Named moves (each a turn or a mirror), then the moves between two rows, first move first; the first pair answered
move C:
[-22 -16 29 -41 20 -57 1 8]  ->  [16 -20 -55 -20 -31 -43 -8 7]
[-18 34 104 -23 -22 8 2 27]  ->  [39 29 -21 7 -97 29 -11 25]
[-35 42 50 7 31 -26 26 35]  ->  [14 38 -59 32 -36 -8 14 35]
move J:
[8 -24 13 -55 -15 -14 10 -1]  ->  [4 -24 19 -51 -12 -23 10 9]
[-16 30 52 -15 -20 21 20 0]  ->  [-10 30 37 5 -37 -7 18 34]
[-1 -39 -20 -29 23 17 -16 -39]  ->  [-23 -34 24 -18 48 -15 -13 -8]
[33 -15 -24 -29 -7 -22 -1 -13]  ->  [20 -12 2 -42 14 -12 2 -27]
move F:
[14 24 -25 19 6 27 -9 -11]  ->  [19 -4 -38 8 14 14 -13 -16]
[28 9 4 -10 -54 16 1 -30]  ->  [32 -14 -7 -18 -46 5 -2 -35]
[-17 -40 8 -23 13 -5 -14 -20]  ->  [-20 -35 24 -14 7 -26 -11 8]
[4 -25 -46 44 53 -46 -23 17]  ->  [-4 11 -18 63 38 -47 -17 45]
Then:
Each pair is two moves apart.
[-7 -17 -30 29 3 -29 -18 28]  ->  [-12 32 -14 43 -9 14 -14 19]
F, F
[-21 -36 82 -46 37 -24 21 -21]  ->  [44 -49 -54 -10 -67 -37 8 14]
J, J
[-11 -4 16 15 -8 -43 -12 31]  ->  [6 30 -9 23 -41 4 -11 11]
F, J
[18 -1 27 -32 -45 -30 3 21]  ->  [17 23 27 -28 -53 4 4 6]
F, J
[5 41 5 0 -2 15 15 -44]  ->  [-12 12 29 -6 37 -26 14 -32]
F, J
[-26 26 42 2 42 37 -14 -39]  ->  [-20 -42 17 -19 62 -15 -20 -32]
F, F
[19 26 -15 21 -28 -12 14 38]  ->  [14 40 -2 1 -9 42 16 -17]
F, J
[-3 39 17 -9 3 36 -9 -16]  ->  [12 2 -26 -21 5 28 -16 -34]
C, F
[-12 22 4 -8 -13 33 10 -8]  ->  [-4 -29 -19 -25 2 2 4 -13]
F, F
[-14 8 -1 14 -14 -11 8 17]  ->  [-22 8 21 -3 1 0 10 -1]
J, C
[-17 -18 33 5 32 -38 -5 40]  ->  [9 21 -18 35 -31 -10 -5 52]
F, J
[-8 34 1 -21 -33 54 3 -22]  ->  [2 -48 -32 -46 -8 -7 -6 -19]
F, F
[3 -5 32 -63 -12 9 3 -22]  ->  [26 -4 -27 -26 -55 -17 -4 20]
J, C
[6 -14 68 -51 -17 -6 18 -8]  ->  [32 -17 6 -15 -65 -34 11 34]
J, C
[-33 23 3 27 60 30 -15 -37]  ->  [-34 26 -5 38 60 27 -17 -29]
C, J
[-18 -7 3 -33 25 3 -3 -39]  ->  [-33 23 32 -1 19 -24 0 10]
J, F
[17 33 -14 35 -27 52 -7 -16]  ->  [5 -8 -2 3 27 51 -11 -54]
J, F
[21 -49 -21 -47 -7 14 4 -64]  ->  [2 -65 26 -50 11 -45 9 -18]
C, F
[-17 -25 -89 27 7 -14 -27 20]  ->  [-8 -12 -91 1 -3 39 -23 -27]
F, J
[-4 59 8 48 -51 13 -5 35]  ->  [-14 60 33 12 -21 61 0 -24]
J, J
[4 -20 -12 9 26 2 -40 -34]  ->  [-5 -8 15 25 14 -38 -35 16]
F, F
[-18 -2 45 22 8 -51 -8 81]  ->  [31 11 -49 28 -68 1 -14 54]
J, F
[1 -11 -10 -26 -3 22 -3 -31]  ->  [-22 -7 32 -15 18 -14 0 3]
C, J
[33 4 -63 6 -43 33 -1 -24]  ->  [-22 -24 60 -32 45 -22 10 -10]
F, C
[-2 -17 9 -16 14 -26 14 37]  ->  [18 -23 -23 -36 1 16 12 -8]
J, J
[34 -16 -59 -11 -21 36 -7 -39]  ->  [-12 -48 36 -37 43 -35 4 -7]
F, C
[12 42 -20 11 9 51 -5 -33]  ->  [4 -3 -12 -17 48 29 -7 -51]
C, F
[0 -8 17 8 26 3 19 -32]  ->  [-4 11 26 31 15 -10 20 -1]
J, F
[-8 17 -19 -22 5 17 -8 -29]  ->  [-26 17 11 -20 27 -2 -7 -15]
J, F
[3 30 -39 22 29 47 -16 -27]  ->  [-14 -15 -6 -4 74 7 -15 -26]
F, C
[-6 -31 -7 -12 49 25 -10 -38]  ->  [12 -53 -43 0 23 -13 -14 -5]
F, C
[-6 5 19 -41 -2 -33 4 19]  ->  [11 28 -18 -22 -38 -8 1 17]
F, C
[-13 3 -20 69 42 -20 -14 43]  ->  [3 0 -39 24 45 57 -12 -44]
J, J
[47 -21 -91 31 -31 55 1 -35]  ->  [-30 -32 78 -16 82 17 18 -35]
C, F
[14 -47 14 -48 -23 -4 25 -59]  ->  [2 -25 54 -25 -41 -52 31 9]
F, F
[6 -5 -40 54 -35 -13 -2 10]  ->  [7 6 -42 55 -36 7 -3 -3]
F, F
[-29 13 75 -10 9 -13 1 24]  ->  [12 9 -9 -26 -27 60 -7 -46]
C, J
[3 17 34 -28 -28 17 11 -3]  ->  [12 5 7 -36 -29 28 8 -22]
F, C
[25 -49 -5 -26 -29 -52 3 39]  ->  [32 -42 -1 -36 -46 -39 7 32]
J, F
[-17 -14 -2 19 50 22 -9 -27]  ->  [-21 -25 10 23 45 -21 -8 11]
F, F
[13 -49 -23 -31 -10 -17 -22 0]  ->  [-11 -23 37 -23 -2 -36 -15 33]
C, F
[-12 26 25 -20 3 -17 3 49]  ->  [-11 24 28 -28 1 -15 4 45]
J, C
[25 4 -14 11 -38 17 -12 4]  ->  [17 -26 1 -20 -2 20 -12 -29]
J, F
[44 34 -42 11 -29 16 -9 -9]  ->  [22 15 4 -28 29 31 -6 -54]
F, J
[27 16 -23 -9 -26 27 -25 11]  ->  [-3 3 40 -33 24 7 -19 7]
F, C
[25 -25 0 -46 -56 -3 14 -2]  ->  [8 -16 40 -49 -42 -15 18 12]
F, C
[21 18 24 1 -20 4 -6 33]  ->  [24 15 22 -15 -16 32 -6 1]
J, J
[8 -48 -14 -38 -8 -24 12 -18]  ->  [-2 -48 8 -37 4 -35 14 -8]
C, J
[-2 27 12 -10 -23 47 0 -36]  ->  [-26 -12 47 -21 31 -3 -2 -22]
F, J
[-2 -17 43 6 28 -37 0 13]  ->  [27 1 -21 34 -27 -23 -5 27]
C, F
[21 18 -35 3 -47 19 9 -4]  ->  [8 -20 -9 -38 7 19 8 -47]
J, F
[-16 6 -17 -5 64 36 -18 -53]  ->  [-18 -36 -20 5 69 -42 -21 4]
F, J
[-6 26 -17 44 -1 14 -8 4]  ->  [-18 26 13 28 20 23 -3 -14]
J, C
[7 25 -5 13 -16 15 1 0]  ->  [7 5 -8 -5 3 22 -1 -26]
J, F
[-14 35 24 9 10 34 14 -2]  ->  [4 32 -14 30 -21 15 11 25]
J, J
[-13 -2 22 32 30 -14 -5 28]  ->  [6 17 -20 45 -2 19 -9 15]
F, C
[3 -20 8 -13 22 -29 2 12]  ->  [11 0 0 3 -8 -27 4 34]
J, F
[-15 4 35 11 22 -24 33 36]  ->  [13 29 -27 30 -24 23 27 17]
F, C
[-19 13 11 17 16 -1 8 10]  ->  [-14 3 -4 8 24 15 6 -17]
F, F
[-11 7 14 12 -16 -15 13 22]  ->  [-1 5 -1 -10 -19 24 14 -19]
J, J
[-18 -41 -27 36 43 -32 0 30]  ->  [-6 -44 -42 2 44 28 2 -35]
J, J
[-29 17 16 62 40 -18 11 -27]  ->  [-7 13 -35 68 16 0 6 -41]
F, C
[-56 22 54 29 51 5 -14 -27]  ->  [-48 -17 26 9 68 2 -21 -52]
F, F
[14 15 7 -6 -46 -24 13 27]  ->  [2 15 44 -35 -20 1 20 -11]
J, C
[7 17 6 -22 -7 49 10 -2]  ->  [0 19 16 6 -9 1 10 50]
J, J
[-21 20 18 3 51 21 -8 -18]  ->  [11 -15 -57 8 18 5 -17 -13]
C, F
[-26 38 18 -11 4 66 -10 -27]  ->  [-43 44 43 4 19 40 -10 1]
C, J
[4 -26 44 -25 11 -36 14 28]  ->  [34 -29 -17 -40 -16 22 9 -29]
C, J
[-6 26 22 10 0 -5 1 18]  ->  [-6 32 15 13 2 6 -2 11]
F, J
[-39 4 -28 38 19 0 -7 38]  ->  [-29 15 -45 33 7 34 -8 13]
F, J
[13 1 14 -33 -69 -6 16 28]  ->  [15 -10 10 -56 -56 17 16 -9]
J, F
[20 -36 -26 -12 3 13 7 -29]  ->  [9 -23 8 9 -12 -36 13 37]
F, F
[34 -20 -21 -36 -6 -36 27 -2]  ->  [17 -17 15 -45 21 -33 31 -9]
J, J
[0 -12 -23 5 31 -30 16 15]  ->  [5 -13 -29 -13 33 1 17 -21]
J, J
[9 38 26 3 -52 9 6 37]  ->  [0 38 52 -18 -34 25 11 14]
J, C
[14 -37 -42 19 26 -41 1 48]  ->  [38 1 -72 17 -25 26 5 15]
F, J
[1 23 -8 21 27 -51 6 3]  ->  [2 53 -7 25 23 -10 7 -19]
F, F
[-37 37 14 51 29 -28 -19 47]  ->  [-20 60 -23 61 3 16 -21 24]
F, J
[-13 -2 33 12 -6 7 26 -20]  ->  [5 -5 -3 27 -34 -5 23 -1]
J, J
[7 7 -15 5 -21 -5 10 10]  ->  [-9 9 18 -10 7 9 13 -11]
J, J
[5 -27 -16 23 -8 -64 -9 68]  ->  [-14 46 38 41 -15 -18 1 68]
C, F
[22 25 -23 -2 -17 72 -15 -42]  ->  [-10 -4 32 -21 54 46 -13 -49]
J, F
[17 -58 -33 -29 41 3 -10 -46]  ->  [1 -52 -8 6 44 -62 -9 27]
J, J
[2 -59 26 -12 -2 -38 -6 30]  ->  [15 -32 12 4 -44 -29 -3 50]
J, F
[-7 13 49 -51 -33 9 10 -7]  ->  [13 12 0 -21 -69 -13 4 27]
J, C
[26 -39 -54 -20 -32 -9 11 2]  ->  [-12 -25 39 -24 2 -45 23 37]
F, C
[-13 10 -8 39 -13 -20 -5 35]  ->  [-21 34 11 37 -3 16 -4 13]
C, F
[-16 7 2 -6 34 -5 5 -10]  ->  [-5 8 -23 13 13 -23 2 15]
J, C
[16 17 -40 -3 -4 45 -10 -35]  ->  [-26 22 38 16 31 -25 -5 33]
C, J
[-16 4 -10 48 32 -1 -11 11]  ->  [-7 5 -27 49 20 11 -13 2]
F, J
[7 29 21 -14 -16 69 24 -22]  ->  [9 -23 8 -43 16 51 20 -45]
F, C
[3 9 -26 20 0 5 -16 -5]  ->  [-1 2 -15 5 15 14 -15 -24]
F, J
[28 -4 -33 -23 -60 7 6 -11]  ->  [-5 0 36 -14 -29 -47 12 39]
C, J
[-40 36 72 16 29 15 -5 3]  ->  [10 22 -46 24 -18 62 -20 -39]
F, C
